(in the rows, 128 means zero)
Where one turn sends some rows of the set: a few examples, then the rows asked:
z229: [101 148 141 130 133 134 137  95 136 177 101  88 155 119 107 126 144 167
 123 118 132 107  67 176 124 109 120 119 144 120 130 111 155 108 114 142
 125]
z206: [113 123 122 114 115 128 128 126 156 175  99  89 155 141 111 132 134 119
 112  84 115 121  90 151 117 109 120 139 138 138 133 124 122 112  94 149
 118]
z496: [ 99 113 135 121 127 132 138 130 153 170 148  92 145 128 113 138 129 111
 125 100 135 116  97 150 120 106 115 111 136 125 125  99 132 112  95 141
 125]
z846: [102 147 142 135 125 135 123 106 141 179 117 100 163 127 105 120 148 178
 123 124 117 109  89 171 123 104 104 123 142 123 136 109 147 103 122 137
 119]
z50: [ 94 122 140 123 130 127 133 135 138 171 116 125 119 119 132 128 137 139
 123 113 147 105  61 147 123 122  99 110 136 138 153 114 143 128 117 116
 117]
z445: [ 99 142 146 136 124 134 137 135 138 164  89 111 144 133 123 131  73 152
 108 104 131  91  95 123 122 106 113 113 134  99 146 122 111 111 106 138
 123]
z788: [103 146 145 127 125 133 140 116 131 165  82  84 155 117 102 112 104 164
 124 115 140 105 110 122 110  84 127  99 129 126 122 102 141 103 133 162
 131]
z748: [103 137 137 126 142 122 132 133 127 181  99 137 152 122 128 142 158 144
 111 111 138 115  99 135 107 111 111 108 156 148 121  97 134 121  97 152
 114]
z309: [ 92 136 146 131 145 133 139 153 143 181 111 114 165 157 117 112 130 158
 139 116 140 122 106 121 146 115  88 107 148 107 115 141 126 109 109 141
 114]
z480: [100 127 143 124 114 108 137 154 141 171 101 126 166 112 122 124 139 129
 129 108 139 116  73 155 119 111 109 120 118 109 129 161 143 121 138 144
 126]
z160: [102 142 156 124 122 113 151 150 148 172 112 123 176 109 113 129 134 136
 146 110 154 119  74 160 118 103 114 117 128 114 131 153 143 119 121 134
 134]
z577: [ 98 139 153 133 124 138 137 138 139 164 102 109 144 122 120 129  79 158
 104 116 141  80  92 124 107  91 117 107 133 100 140 117 120 114 105 140
 127]
z928: [ 95 130 146 123 116 108 135 150 150 168 106 125 169 122 115 123 136 134
 134 108 135 124  79 158 125 113 112 113 123 109 139 164 135 113 139 136
 125]
z303: [104 135 131 128 128 117 143 117 120 163  66  94 147 129 119 119  96 151
 130 110 130 116 111 120 122 108 110 116 132 123 121  95 126 117 138 149
 131]
z811: [106 143 136 126 124 126 146 115 120 160  61  86 153 124 110 113 101 158
 126 107 136 112 101 121 115  95 124 110 128 124 121 101 134 112 128 161
 134]
z200: [114 114 130 117 102 138 123 133 161 163 104  88 155 128 105 127 146 126
 109  93 118 109  83 144 101  91 121 131 128 137 123 118 133 111  93 149
 128]
z673: [101 139 150 132 120 138 134 136 140 161  86 105 142 121 120 128  82 157
  99 111 137  79  85 123 106  92 122 110 131 102 140 124 122 113 107 143
 127]
z727: [ 98 116 144 114 140 117 129 124 164 165  78  90 157 141 120 104  99 141
 132 107 130 126 103 133 128 111 125 110 155 121  90 133 127 108 101 144
 123]
z469: [ 92 124 135 124 139 124 124 126 134 173  99 129 135 118 124 140 160 136
  97 110 134 110  91 136 110 115 126  87 152 140 124 108 143 114 117 156
 108]
z892: [ 87 126 141 128 124 132 124 121 149 155  89 123 137 123 111 137 159 135
 107 101 125 122  87 128 122 117 132  72 144 136 128 114 140  97 114 147
 114]
z32: [100 133 137 130 132 120 137 120 131 169  90 100 146 126 115 121  94 153
 131 118 131 111 127 120 121 106 105 108 136 122 123  92 126 112 149 141
 125]
z180: [ 99 131 140 132 130 134 137 148 150 177  73 109 154 149 119 115 132 145
 131 100 129 120  92 109 150 124  92 115 138 109 108 153 132 105 116 139
 112]
z934: [ 95 141 148 134 117 135 132 125 151 151  84 127 154 129 106 138 155 142
 126  96 122 135  91 122 125 113 122  84 144 141 130 107 129  94  93 138
 125]
z16: [101 119 152 123 142 120 134 131 163 173  95  96 157 129 125 109  95 135
 140 107 136 122 113 126 133 110 112 111 151 122  82 121 134 108  97 141
 121]
z772: [ 97 109 140 112 134 120 119 130 156 163  82  90 159 141 120  93 110 150
 118 113 126 119  99 133 118  98 128 109 148 120  90 137 132 109 104 159
 122]
z399: [106 148 145 132 128 129 137 132 137 166  90 136 164 129 117 140 155 149
 128 101 131 130  99 127 116 110 109 107 152 149 124  96 126 109  82 142
 125]
z371: [102 155 142 126 118 138 137 135 132 169  99 117 154 131 117 112 141 158
 126  96 137 120  60 148 129 108 108 119 128 145 166 130 135 113  85 142
 120]
z539: [ 99 109 145 120 131 125 117 141 149 169 100  95 161 129 124  92 113 150
 118 117 129 110 108 127 114  92 116 108 139 119  81 127 140 109 102 166
 121]
z948: [ 97 139 153 123 120 111 144 147 155 169 113 123 175 121 109 127 132 138
 145 108 144 125  81 161 123 107 116 111 130 112 139 160 134 112 130 132
 130]
z134: [105 107 139 121 109 139 129 136 159 161 135  90 149 120 106 131 142 120
 118 103 131 107  87 143 102  89 117 114 126 129 118 104 140 111  94 144
 132]
z362: [100 129 137 147 113 132 131 109 133 164  97 103 144 116 120 129 142 149
 132 111 111 114  73 151 140 129  90 124 124 111 119  98 152 107 124 126
 127]
z875: [ 97 120 152 116 142 138 142 142 150 174  87  98 147 131 114 115 143 158
 122 128 162  96  71 124 113  94 117 101 150 112  96 144 152 121 113 142
 128]
z922: [ 97 142 150 136 127 135 138 137 139 165 104 112 145 129 122 131  74 155
 110 111 138  88  99 124 117 100 112 109 135  98 145 116 115 112 105 137
 124]
z216: [ 95 127 150 131 113 141 123 137 158 169 118 122 125 111 118 123 142 145
 118 108 137 101  68 137 124 110 101  99 125 141 154 125 151 109 123 117
 112]
z382: [101 139 146 129 130 129 136 119 137 171  99  93 151 119 106 117 100 162
 126 121 137 104 126 122 114  90 116  97 134 124 124  95 137 103 146 149
 125]
z388: [101 148 151 132 106 148 124 138 154 168 106 117 146 119 108 113 146 157
 120  97 131 111  66 138 127 102 108 104 120 145 162 134 148  99 103 133
 113]
z793: [ 92 129 153 120 152 135 143 149 143 180 120 109 159 147 114 113 137 166
 134 133 161 107  93 129 123  96 104  99 155 108 108 136 138 117 107 142
 124]
z176: [104 134 150 124 119 110 147 154 141 174 104 124 170 104 121 128 137 130
 136 108 150 113  70 156 115 105 110 122 121 113 124 154 147 125 126 142
 131]
z650: [102 115 153 126 137 125 127 141 154 176 109 100 160 121 127 102 104 141
 130 112 136 113 114 123 124  98 107 110 141 120  77 117 142 108  97 155
 120]
z250: [100 138 138 137 125 132 142  96 130 168  89  90 143 112 117 131 141 148
 129 110 128 110  58 164 136 125 110 119 133 114 119 103 158 111 115 136
 129]
z966: [101 135 140 146 112 133 119 115 140 170 114 109 158 126 112 121 147 167
 128 119 104 112  91 156 131 116  86 127 130 117 129 102 145 102 128 126
 122]
z65: [105 122 125 117 130 125 137 124 152 178 126  91 150 141 115 139 125 109
 123  87 126 124  99 155 129 118 116 127 143 130 135 112 122 113  95 145
 116]
z252: [101 141 145 132 119 136 135 134 140 163  78 106 143 128 122 129  79 153
 100 103 130  86  87 121 116 102 119 114 131 101 143 127 117 112 107 141
 124]
z914: [ 98 139 136 122 133 126 141 134 123 172 104 122 136 133 132 122 136 148
 128 106 147 116  56 154 126 120 103 122 137 140 160 117 134 131  94 131
 122]
z336: [102 123 144 123 128 137 139 141 155 173  59  99 144 133 117 117 140 146
 121 107 143 104  70 112 130 112 109 111 139 112  97 154 148 113 118 139
 120]

z934 -> z892
z577 -> z922
z362 -> z250
Now find these:
z206 -> z200
z50 -> z914
z650 -> z16
z180 -> z336
z811 -> z788
z928 -> z480

